The rows of Y fall into several groups, and each row is roughly a mix of its group's hidden directions.
Y (160 x 11):
[[ 14   5  -2 -21 -10 -29 -24   1  -7  -3  -6]
 [ 11   6  -3   1  26  -6   4  22  11   1 -27]
 [-21 -12  -6   6   4  33 -13  11  -7   0  13]
 [ 27  -3 -11  -8  16   2  19  -3 -18 -11 -15]
 [ 15 -32  11  13   4  -6 -10 -18   5   2 -14]
 [ -6 -26 -18  18 -21   1   8   7  15   0  -8]
 [  2 -16   8 -23   8 -21   2  21   9   1  18]
 [-24 -16 -20  -5   6 -10   6  -7   4 -23 -14]
 [  7  19 -23 -10  -4   0  -4 -22  16 -12  16]
 [-15  -7  17  12  20   5  -4  10   7 -31  -1]
 [  6  11  -1   9  -8  24 -32 -10  12   2   9]
 [  5  12   2  26 -10   1 -31  -6  16   5  -5]
 [ -8  -1  -4  34 -28  -8   0 -11   2   6  -5]
 [-19 -12 -12   2   7  13  28  12   9   5 -19]
 [  9  26  -1 -12 -15  -4  12  14   3   4 -26]
 [ 26  -3  11   9  -1  -8 -11   8 -22  23  10]
 [ 11   7 -17   0 -15  22   7   2  28 -13 -10]
 [  5  -9  14 -14 -19 -19  11  25 -13   9   2]
 [  8   6  -9  -1 -20 -20 -33  -5   0  -4 -11]
 [  2   7  -9 -27  16  20  11  12   0  22  -4]
 [-19 -21  -4   6 -13  25   1   9  17  15   4]
 [-15 -10  -4   3 -24  12   5 -16 -19 -11  20]
 [-22  -4  13  12 -34  -1  -3   0   1   7  15]
 [ -2  17  -1  15 -10 -27  11   7   7 -23  12]
 [  4  34   8 -14   5  13   8  19  -6 -10  -9]
 [  8  -3   0  19  31   8   7  -3 -15 -22  -7]
 [  7   4  10  16   9 -10 -15  -5   2  23 -29]
 [  2   2  17   9  -3 -10  31   6 -22   6  15]
 [ 21  -8 -13   8 -20  -1  -6 -25  -2   8  19]
 [-12  -9  15 -26 -25   9  -2  13  -9 -10   4]
 [ -3  10  -3 -17 -31 -16  -5  -7  12  19  -5]
 [ -6  -2   4  34 -17 -11  -6  -1  19  13   6]
 [ -1 -13  -3  19 -25   1   7  29  -5   7 -12]
 [-12  -8   8  23 -15  -1   3  29  19  -1  -5]
 [  4 -14   9  25  -1  -3   7 -13  13  22  21]
 [  0  -8 -27  15  -8  19  -8 -12  -4  -4 -23]
 [-20  -9  11 -34   5   8  14  12  -7  -1  -4]
 [-10 -26   3  -7  -6 -20 -20  12 -15 -11   7]
 [-10  15   5  17 -11  -8  17  -8  22 -23   7]
 [ 13 -18  10 -17   1 -28 -18   8  -2   4  14]
 [ -8 -18   9  23 -20 -13  20   9  -9   1  10]
 [ 26  -2 -20   1  22  -4  -5 -15  -1 -11 -16]
 [ 27 -16 -11   9  -4 -12  15  -6  -8  17 -18]
 [-24  -3   6 -10  15 -17 -15  17 -18   1 -13]
 [ -2  -9 -11  25   3  19   1   9  21 -21  -6]
 [  2  14   0  19 -15 -16  19  -8  -9  27   0]
 [ 13  -9 -22 -19   8  17   7  20 -17  -8  -2]
 [  5  -9  11   3   3 -32 -10  25   7  13  -4]
 [  2  11   1   1  12 -17  19   2   2 -34  13]
 [-22  24   8  -5  -1  -8  -4 -13   5  -4  29]
 [  5   6  -6 -10  21  20   1   9   8 -28 -16]
 [-27 -21   8  -8  18   9  -8  -4  -2  19   9]
 [ -6   0  -6  -3   7  22  22  25  -2  19 -13]
 [ -5   1  15  15 -22 -17  -8  -4  13  22  16]
 [ 11  18  -2 -14   2  21  11   3 -12  21  20]
 [ 24  17   6  -5 -17   5  25   3   8  14 -12]
 [  7   1  12  -3  -9 -31 -19   6   3  16 -18]
 [  7   9 -15   7   6 -14   9 -26 -25  12  -3]
 [-30   0   4   3  -5 -26  12   0 -18  12   6]
 [-13 -25  -4 -28  -4  -9  -3 -10 -11  -7 -16]
 [ 11  -1  14   3 -19 -28  -5  -6  21   9 -13]
 [ 11 -10   6  19 -13  -7 -37   0   4  -7   2]
 [  5   9  28  11   3 -26   2  -6  13  -1  19]
 [ 27  -2  -2  10  20 -12 -15  -8 -10  -7  19]
 [ 19  -1 -26 -23  -1   2  -5   4 -22  -6 -10]
 [  0   2  -5   8  -6 -11 -16   0 -10  19  36]
 [ -2  -8   8 -25 -30  -4 -10  -6 -19  -8  -1]
 [-11  11 -11   3  -6  28  -3 -10 -13   4 -27]
 [-16  19  19 -10  14  -9  12  26   6  -5   1]
 [ 19  -9   3  -4  -7  -9 -30 -18   1 -19  -2]
 [ -8  -8  16 -15   9   2  28   4 -15 -18  14]
 [-14  -1   2   3   1  23  25   9   8  10  25]
 [  7  -8 -12  -1  29   5 -11  -8  17 -16 -20]
 [ 18  -5  -3   8   9 -20 -11 -25 -13   3 -20]
 [ 11  -2   3  20 -20 -23  -1 -13   3  20  13]
 [  4  19 -10 -13 -25  -8   5  16 -20   5 -15]
 [ 22   8  -8  21  -7 -17   0 -12 -13  23  -3]
 [ 20   8  26  -1  25   0  13 -14  -3   6  -9]
 [-10 -27   2   7  -6   2  16   1  29  14   6]
 [-23  11  24   1  11 -12   3  -2 -13  13  20]
 [-29  -5  -7 -17  10  17   6   3  -8   7  22]
 [  1   7  31  13   7  -1 -13  14 -12   6  21]
 [  9  10  14 -26  -2 -10  -1  19   0   9 -25]
 [  3 -36   6  19  13  -8  -6  -5   2 -13  -9]
 [ -2   6  13 -38  -6  -1  -6 -10 -18   5  10]
 [-14  -4  16 -16  -7   5  10  -1 -10 -28  22]
 [-16  27  -2 -10  -9  -7 -16   5  -4  -1 -27]
 [ -8  12  36  10 -19   6  -2   9   6   7   8]
 [  4  27   2   0   4  19 -26   2  19   4   1]
 [-21  -6 -12  18  -3  26  13   7  -3 -21  -2]
 [ 10  31  -3  -6  -9 -15  -6  -8 -11  -4 -24]
 [  5 -12 -20  17   7   4  10 -20 -12 -10  23]
 [-10   2  18  -7 -29 -15   0   0  -9  21  15]
 [  8  -2  27  21  12  17  14 -18  -5   4   0]
 [  0  10 -17   7 -19 -13 -30  -5  15   6  -9]
 [  4  -1   8 -18  19 -20  14  17   0  -7  23]
 [  5  -5 -14  13 -13 -32 -14 -14  -1  -3 -15]
 [ 18  20  18   3  28  11  -1   9  -3 -12   7]
 [-23  14 -10 -19  13  -1  -1  23  -6 -10 -15]
 [  5   8  12  13  -2 -36  13  -6 -15  -8  -3]
 [-18  -3   6  25 -24 -12 -12 -10   3  12  12]
 [ 24 -21  -8 -18   9  -2  -5  -1 -19  -5  18]
 [ 10  14  24  -8  -7 -11 -19  -3  -9   3 -25]
 [-27  -9   1  -2   0  10   3  -3 -17  -4  32]
 [ -2  -5   7   9 -26 -21   0 -10 -10  18  20]
 [  8  17  -1  16  21  12   2   1 -22 -22   8]
 [-15  -7  14  21  19   2   9  13  -4  15  22]
 [ -1   6  23  18 -25 -12  -7  -7 -17  13   5]
 [ 12  17  12 -10   2  30  -1   4  19 -12 -11]
 [ 14 -18 -31   6 -14  15 -16   0  -5  -4   6]
 [-16  -6   4 -29   9  13   7   6   4 -26   7]
 [ -5  -5  16  14  -5  33 -19   3  10  11   4]
 [ 12  24 -14 -17  16  20  13  -6   9  11   3]
 [ 10  22  14  -3   4  24   0   3  -8  25  12]
 [-10 -16 -16   8 -14   5 -25   4  23   3 -13]
 [ 18  -4   1  -2  29 -11   4   5 -16 -21  12]
 [ 10  24   1   3  14 -32  13   2  -3   2 -13]
 [  5  26   9  -6  -5  14   4  -1  18   9 -27]
 [-20  11   5  17  -6 -14  -1   0   4  -6  33]
 [-11  -2 -21 -22  -5 -23  10 -15   7   9 -13]
 [-22   4  -1 -20  -8  -3   3  14  14 -28  10]
 [  4 -23   2  11 -16   8 -21 -15   4  10  21]
 [ 13 -18   7 -31   4   2  14  15  -4  11  13]
 [ 20 -13  -1  -9  15 -28   7  10   3 -12  16]
 [  9  -1   4  27   0 -14 -19 -10   4  14 -23]
 [-17 -14  -8  25  11  -3  -3  -5  -1  -1  30]
 [  1  16  16   5 -17  19 -21  -4  -5  20  11]
 [ -4 -23   5   6  24  21  17  14   9   3  -9]
 [  1   8  11 -16  -1  14  22   7 -20  20  16]
 [ -9 -10   8  28   8 -21   1  14 -13 -16  10]
 [-23  -3  10   1 -28  12  14   7  -8   3  20]
 [  6 -22   1  10 -17 -10 -29  -5  13   4 -15]
 [ 26  14  -1   5  -4  -3  -2   0   6 -33 -13]
 [ -1  -1   2 -32   7 -22  10  21   3   2   9]
 [  0  -5  14 -11  28   2   2 -10  -1 -30  -7]
 [  0 -24 -19  -5  16   8 -12  -5  14   0 -24]
 [ 13   0 -17 -19  -7  18   4  13  -4   5 -29]
 [ 14 -20  -4   3  -8 -34  -8   9 -15   0  -6]
 [ -9  13   8 -12  -9   9 -15   8 -10  28  22]
 [  9  -6  13 -27  13 -15 -22   0   4   5  17]
 [  7  -6  -6  10 -28   4  23 -13 -13   2  20]
 [-11   1  10 -14   8  25   3  22   0  -7 -24]
 [ -7 -35   3 -12   6  24   7  -3  -9  -1   1]
 [  8  10  -8  -1  -1  33 -23  -3  10  17   6]
 [ 11  21 -19  -7   1   6  18   9   4 -21 -18]
 [  1  10  -3  -3  -5  10   2  15   0  41  -7]
 [-29  17  -4 -11   4   0  12  -1  10 -25  -5]
 [ -8  19   3  10  11  22   9 -13  19  12  19]
 [  3  10  20   9  17 -12   6  -8   0 -33   4]
 [ -1   0 -12   4  31  18  17  17   4 -13  -4]
 [-19   9   5  -6 -15  26   8  18   8  15 -12]
 [-16 -16   8   2 -15  -2 -28  13  17   7 -13]
 [ -8  16  22  19 -25  -2 -15   2   2  -3  14]
 [-14  -1 -16   4  -8  -2   4 -16  26 -27   1]
 [ -3   9  -1  27  -4  13 -13 -19  -4  -4 -26]
 [  2   0 -15 -24  21   7 -15 -12   1 -23  -9]
 [ 11   5   6  -2   6 -22 -30 -10  13  10 -15]
 [ 20  -3 -28 -10  22  20  -5   2   2   7   6]
 [  0  38  -6  -1 -13  -1  18   5   8 -12   4]
 [-12 -10  10   6 -10  -6   4  13  27   9  27]]

Here is one row of each group, with its name. Which group are the others in?
[ -5 -11   9   2 -31  -4  18  11 -11   7  20]
(130)
[  4  -9 -13   3   5  23   5 -29 -21   5  12]
(16)
[ -6 -15  -9   6   4   0 -12   8  16  20 -31]
(109)
[-13  -8  -5  10  12  14  11  36  -7  -2  -6]
(127)

[  8  -6  -4   1   2   1 -24  -1   7 -38  -4]
(127)
[-11  14   1   3 -20  33  12  -4  10  -7 -12]
(130)
[ -8 -11 -11   9  -1  29  16   8   3 -25   8]
(130)
[ -9  -1  -9 -13   2  26   9   7 -11 -25 -18]
(130)
[-22  -2 -16   7 -14  16   9  23   9  14  10]
(127)
[ -2   3   9   7 -12  34 -14   0   4   2  23]
(109)
[-10 -15   6  10  -9 -13 -21   9  20   1  25]
(16)
[-23  30   3 -16 -15  -3 -11   5  -1   9  -8]
(16)
[ 13   4  -4   0 -11 -10 -11 -17  -4   2 -37]
(16)
[  6  -7 -20 -11   9 -29   3  14   8 -15 -13]
(16)
[ 19   1   3  22 -12   1 -17 -23 -15  12   6]
(109)
[ 16 -13  -1 -12   3 -21 -29   0   2 -10 -15]
(130)
[  1  -8   4  29  -9  14  -7  -4  10 -21  21]
(109)
[ 11  -7 -23  20  -4  -9   2 -10 -13 -12 -25]
(130)
